In the rows, zero is written as 128.
A single turn carries every row of the set below to another of its rows. Some are shown first; where does it send the rows asked next?
seb: [114 101 109 119 144 109 161 153 119 122 106 138 131 164 127 146 149 141
 149 126 117 159 133 158]
tekev: [123 158 126 114 132 137 106 139 115 103 121 102 103 154 125 121 140 147
 134 128  74 134 131 118]
sima: [124 116 165 122 146 155 142 152 135 138 127 113 154 140 136 131 104 124
 112 135 145 170 143 119]
pokig: [121 157 118 116 133 134 105 138 115 103 117 103  98 146 131 117 145 148
 128 133  78 133 124 116]
Zizuf: [138 154 125 119 126 119 162 150 129 113 132 136 121 109 150 156 154  89
 159 127 126 103 150 121]
tepi: [141 157 128 126 129 118 167 147 132 107 137 130 121 109 150 152 156  99
 158 122 120 102 151 117]
menot: [124 157 119 115 134 135 103 142 110 110 118  96  97 148 136 117 145 145
 138 135  79 128 122 125]
Tor: [126 103 121 140 115 131  98 141 101 149 150 107 121 117 122 138 105 110
 142  98 139 133 160 153]
Tun: [143 140 142 122 133 112 125 167  81 135 135 158 113 116 134 149 126 137
 105 120 134 117 102 152]
gizo: [142 157 124 128 128 123 154 151 139  99 121 137 126 108 149 152 160  97
 151 122 127 100 146 118]
lige: [140 157 127 128 129 120 163 153 130 106 127 132 124 103 151 151 149  93
 161 130 130 101 146 119]
vutu: [128 105 118 137 116 137 105 136  96 153 140 101 111 114 115 132 104 102
 151 104 132 133 155 152]
zunel: [118 117 169 128 143 148 145 155 135 144 129 112 151 132 144 125 109 130
 100 132 139 158 149 117]
lizo: [115 117 170 121 148 150 144 156 134 136 135 119 146 132 142 126 107 127
 106 139 140 164 145 114]
dizi: [124 162 123 112 130 135 105 133 115 109 113 101 103 142 136 125 149 145
 133 137  82 124 117 117]
Kaze: [121 102 117 136 118 128 100 142  96 150 136  98 121 118 115 141 108 103
 149  98 132 130 156 152]
pavud: [128 158 126 112 134 136 101 140 111 102 108 105 101 151 137 122 138 143
 133 134  79 128 126 118]
zugal: [121 116 166 123 147 150 142 154 135 144 133 110 152 132 138 126 109 120
 103 143 142 162 140 118]
tulez: [113 120 161 128 148 150 141 157 135 128 133 110 156 131 142 133 108 131
 103 139 142 164 147 112]
Besu: [140 155 131 122 127 117 165 153 135 104 126 137 128 101 149 152 156  96
 150 127 127 103 152 114]
razu: [127  95 125 130 119 132 103 142 100 151 143  96 123 112 119 137 105 113
 155 100 130 135 153 153]
mef: [130 110 117 141 107 130 106 144  96 156 135  95 112 116 115 136 108 106
 147  97 132 130 160 147]
puv: [134 158 126 124 129 114 157 157 137 110 134 137 124 103 147 146 158  93
 159 124 131 104 147 117]
Davo: [129 147 123 175 143 106 149 142  88 145 123 138 136 151 141 143 108 143
 146 116 111 143 111 136]
nibi: [118 116 165 121 153 154 141 152 140 125 134 115 158 126 146 125 110 129
 111 142 134 163 143 119]
davum: [119 102 109 121 140 109 162 150 117 118 111 146 132 165 122 147 153 140
 149 126 119 158 133 151]
lum: [129  98 117 139 117 130 101 141  99 146 135  95 118 115 114 136  99 110
 150  97 126 130 153 150]
resa: [131 167 118 114 126 131 107 143 116 107 122 107  98 149 138 118 143 146
 141 138  81 132 121 118]
furu: [138  89 106 114 144 117 141 131 126 110 123 153 115 117 116 138 127 150
 124 127 150 122 107 122]
Lep: [122 100 123 139 117 134 104 141  94 143 142  99 120 112 117 141 108 112
 150  99 133 136 163 152]
reto: [137 155 127 122 129 119 153 151 137 116 129 132 123 101 158 155 154  90
 155 130 139 101 144 119]
Sorul: [115 115 163 119 147 152 143 149 132 135 127 108 152 138 141 124 109 131
 108 137 141 164 142 107]
zemif: [140  83 112 121 143 116 144 129 124 102 127 147 118 116 110 141 129 150
 124 126 146 126 108 121]
solef: [116 119 162 129 149 152 149 156 136 139 131 116 154 126 146 122 109 129
 108 138 144 161 147 112]
tet: [117 162 127 108 136 134 104 140 116 102 116 102 103 147 133 126 145 149
 127 135  82 132 122 121]
govir: [120 100 116 122 141 104 160 153 114 124 103 138 130 172 128 145 152 137
 146 124 113 154 137 152]
Dig: [141 137 150 122 136 106 118 166  84 133 135 158 112 112 134 148 133 140
 114 122 136 118 100 151]
posat: [146 143 142 127 136 107 123 162  82 134 132 156 112 121 135 151 127 138
 110 125 136 118  98 158]
gis: [140  85 115 121 140 115 137 132 125 110 126 158 118 114 114 138 127 149
 128 128 149 123 106 128]
fevu: [132 148 123 179 143 109 150 138  84 151 122 135 133 145 140 140 114 142
 143 123 117 143 111 137]
murut: [126 105 123 141 121 129 102 139 101 153 146 104 117 109 116 141 103 105
 151  99 131 126 159 152]
fuva: [124 158 118 112 132 130 102 140 115 106 121 106 105 144 134 118 148 148
 138 143  80 126 124 114]
lovi: [141 157 132 129 131 116 160 150 132 103 123 132 118 109 152 151 156  91
 155 120 126 103 147 115]
lefo: [133 143 122 175 144 105 150 146  88 146 117 137 136 154 141 140 114 145
 144 114 117 146 113 136]

Zizuf goes to lum
resa goes to sima
davum goes to gis
Now find these:
tekev goes to nibi
Tun goes to Davo
tepi goes to razu
vutu goes to pavud
zemif goes to Dig
fuva goes to zugal
Sorul goes to Besu
lige goes to Kaze

A single turn carries every row of the set below to another of its rows. Some are shown first; where does it send the rows asked next?
zug: [134 108 121  89 103 138 135 130 107 131 138 148 107 118 154 154 166 115
 130 140 149  97  99]
kebup: [134  93 141  71 135 144 139 145 100 170 119 150  96  97 155 167 160  93
 139 114 145 107 132]
Ruku: [139  95 129  98  95 138 118 123 113 148 133 154 103  94 141 169 157 101
 139 158 146 110 117]
movem: [135 126 145 145 129 106 126 102  95 167  99 125 143  60 158 148 161 118
 139  64 169 141 161]
Lemir: [101  94 141  90 125 158 135 141  97 146 117 148  92  98 168 167 173 101
 132 122 151 100 140]
gogev: [137 139 134 128 115 113 143 130 106 169 101 124 143  70 162 139 162 128
 154  60 164 159 162]
Sezag: [131 132 122 162  94  94 130  92 118 147 104 132 139  82 156 156 196 138
 150 100 162 138 154]
bilog: [146 104 121  88 103 131 135 136 120 135 133 152 101 119 136 155 166 112
 129 140 154 102 110]
vopu: [138 153 117 144 100  95 132 108 104 151  95 130 144 104 153 133 177 147
 160  93 168 148 153]
Let: [126 146 116 153  92 108 119 105 119 159 114 146 156  80 155 148 193 130
 152  98 172 157 148]
zazun: [140  90 136 102  99 134 121 118 105 143 130 151 112 103 144 166 141 105
 130 153 143 104 113]
Tav: [142 151 123 142  87  92 129 109 113 153 110 136 148  74 150 164 168 139
 167  98 160 156 149]
sofem: [123  90 133  77 137 139 135 141  99 169 117 148  95 107 167 169 159 106
 139 112 141  96 119]
niri: [135 144 132 129 127 108 137 106  92 171  97 126 147  81 155 132 158 135
 161  72 163 152 166]
fadu: [134 145 124 150  95  98 121  96  98 163  95 132 147  86 157 145 169 138
 168 105 160 153 157]
pid: [132  97 117  93 111 136 130 127 117 136 136 146 102 117 145 151 155 120
 125 135 150  94 102]
vafo: [140  99 129  97 103 133 131 131 112 127 130 148 109 121 142 153 151 114
 119 141 154  98 109]
kiveg: [130 140 134 135 122 112 121 112  99 181 108 144 158  64 159 149 169 115
 150  70 170 159 156]
bot: [108  99 138  87 121 163 127 141  89 149 126 143  96  92 175 156 167  96
 131 122 152 102 120]
Nir: [140 158 118 140  88  93 133 117 117 140 110 134 145  85 149 155 176 144
 159  90 169 152 146]
pob: [126 151 127 133 124 113 128 124 105 162 108 140 153  80 157 135 180 123
 138  59 184 152 153]
bavo: [133 134 139 143 130 106 132 112  99 152  99 123 139  73 156 137 169 124
 130  55 179 135 158]
mimal: [111 101 137  84 124 159 126 150 100 147 120 146  86  92 159 158 172  93
 129 118 163 104 134]
nofo: [146 144 115 139 103  94 136 108 121 170 113 147 161  94 150 147 187 135
 155  87 161 156 144]
Kunu: [136  98 129  93 100 138 125 118 100 150 138 151 111  99 156 168 155 106
 142 153 136 104 104]
poma: [147 130 121 152 104  83 142  94 120 157 103 133 144  92 152 157 191 142
 154  92 154 139 151]
gug: [131  88 124  98 105 139 119 115 111 152 137 149 105  97 148 165 146 111
 136 148 140 101 107]
Ropu: [102  95 132  91 125 153 121 141  98 152 119 145  87  98 171 165 168 102
 131 119 155  95 122]
gonod: [120  90 142  76 137 143 149 141  98 160 115 150  98 108 163 170 165 104
 139 115 139 100 137]
kegog: [116 149 130 140 117 120 126 108  91 155  97 124 140  74 159 127 166 133
 154  77 176 150 168]
dasu: [124 141 134 138 108 123 132 129 105 161 101 122 140  61 166 139 166 125
 151  66 171 160 165]
buru: [130  96 138  72 133 147 144 142  91 164 125 145 103 104 170 158 160 101
 137 113 139 101 117]

zug goes to bot
pid goes to Ropu
Sezag goes to movem
Now find these:
Nir goes to dasu
fadu goes to niri
bilog goes to mimal
pob goes to Let
gonod goes to vafo

A single turn carries every row of the set below to another of its rows. Some are shown first; where does it send the rows asked next?
Gizi: [105 102 142 122 175 131 104 132 101 121 121 137 136 105 106 116 141 116
 152 118 122 109 104 106 119 122 110  88 159 146]
Mided: [ 97 140  98 129 138 134 117 162 125 112 112 180 156 127 144 127 172 112
  64 112 143 130 133 121 146 127 132 124 150 119]
Minop: [ 83 122 114 123 147 133 111 173 122 118 126 158 158 126 146 116 172  93
  56 100 146 129 115 130 152 138 138 117 150 124]
dit: [136 146 108 133 128 107  81 172 153 121 139 120 166 113 141  85 133 121
 121 100 121 111 131  98 147 106 113  85 130 103]
bule: [ 88 133 111 138 149 139 131 148 112 110 122 160 160 141 157 123 167  98
  71 114 136 143 124 117 142 148 143 101 162 112]
Nilos: [132 104 124 109 173 115 123 138 146 150 141 132 124 132 143 115 157 160
 115 125 116 137 150 152 153 142 120 120 161 138]
gosuk: [149 150 126 126  94 131 138 150 107 122 142 119 140 105 133 113 122 112
 132 139 116 138  92 157 121 123 121 109 130 104]
tipu: [ 84 126 112 115 140 144 127 163 128 128 113 167 158 151 140 127 172  95
  69 109 142 130 121 132 133 134 110 122 151 120]
movu: [135 139 121 120  96 149 121 156 100 128 141 148 143 116 142 110 117 110
 135 145 114 145  99 150 116 124 128 125 142  98]
Kofa: [127 152 137 120  96 142 118 158 102 137 154 146 144 106 149 108 135 121
 145 140 103 137  92 141 128 124 137  95 151 106]
nis: [136 138 134 117 101 158 131 148  90 118 153 137 141 116 152 113 118 107
 120 145 108 144 100 133 121 123 132 120 138 108]
kagad: [141 158 103 130 118  88  88 148 156 120 145 110 154 113 133  99 138 119
 115  97 144 114 122  96 152 110 106  96 137 108]
dida: [ 96  92 124 117 176 135 113 128 104 134 122 127 142 115 125 105 118 116
 164 119 128 130 101 110 126 131 110 105 148 141]
ruvit: [137 147  91 128 123 106  80 166 131 110 150 112 171 113 144 103 156 125
 114  84 142 111 122 101 163 114 105  91 151 115]
zur: [159 109 115 103 169 101 121 141 144 152 148 129 135 113 137 124 174 139
 136 110 119 122 140 134 154 143 125 138 156 128]
lut: [ 82 133 117 130 147 133 114 166 137 117 114 167 166 133 150 118 167  92
  67 104 139 134 124 124 129 149 130 118 148 127]
poraf: [133 152 110 126 129 104  78 160 161 113 146 110 136 108 144  89 150 112
 117  92 141 125 137  93 141 115 100  96 132 121]
setad: [121 105 129  98 131 134 101 122 118 139 118 102 144  87 125 126 179 164
 100 118 145 149  93 140 117 141 111 105 139 130]
nuno: [105  87 130 127 175 123 102 121  95 119 130 115 141 119 133  98 134 131
 140 118 140 102 123 117 120 142  91 101 140 137]
mutag: [143 105  96 112 166 121 120 150 138 138 142 116 140 121 131 123 168 132
 138 118 100 118 140 146 163 137 129 134 167 153]
Fito: [ 97  95 142 128 162 128 102 125  87 136 123 106 138 106 123 116 133 110
 142 116 130 114 114 110 123 134 109 104 143 159]
babom: [127 101 119  99 147 127 124 124 126 115 119  96 156  85 113 141 184 137
  98 114 125 163 113 127 115 137 127  95 149 110]
vatun: [136 154 132 125 111 138 127 159 100 128 145 120 138 112 129 110 113 115
 131 151 124 137  92 153 121 132 137 122 131 100]
rofo: [126  97 119 102 141 123 115 135 130 130 120 113 134  86 101 136 186 148
  95 121 153 157 100 141 128 141 115  93 156 116]
zamiv: [118 102 121 108 141 127 112 131 129 120 120 106 147  81 114 149 169 139
  85 107 133 154  99 128 111 161 102  99 161 129]
rekul: [101 123 116 128 140 149 134 165 122 125 111 176 149 146 148 126 172  92
  77 105 137 137 123 139 135 132 130 128 142 134]
Tope: [153 109 108  97 181 121 129 146 144 139 146 126 145 130 145 114 161 142
 138 124 109 129 152 140 141 141 110 118 152 145]
nozu: [120 152 131 134  90 152 126 134 104 123 136 135 154 103 134 105 125 101
 121 148 109 133  98 150 128 133 131 113 141 102]
zuk: [143 156 107 116 127  98 101 158 159 114 153 118 151 112 141  86 144 122
 117 106 136 110 109  97 159 106  99  81 143 112]
vuz: [126 147 111 133 141  99  87 163 158 110 136 116 149 111 134  91 142 108
 112  77 146 122 127 103 147 109 105  80 127 126]

nozu goes to dit
dida goes to zur
poraf goes to tipu
Now find these:
Fito goes to Tope
nis goes to zuk
mutag goes to babom
nuno goes to Nilos
gosuk goes to vuz
Kofa goes to ruvit
kagad goes to lut

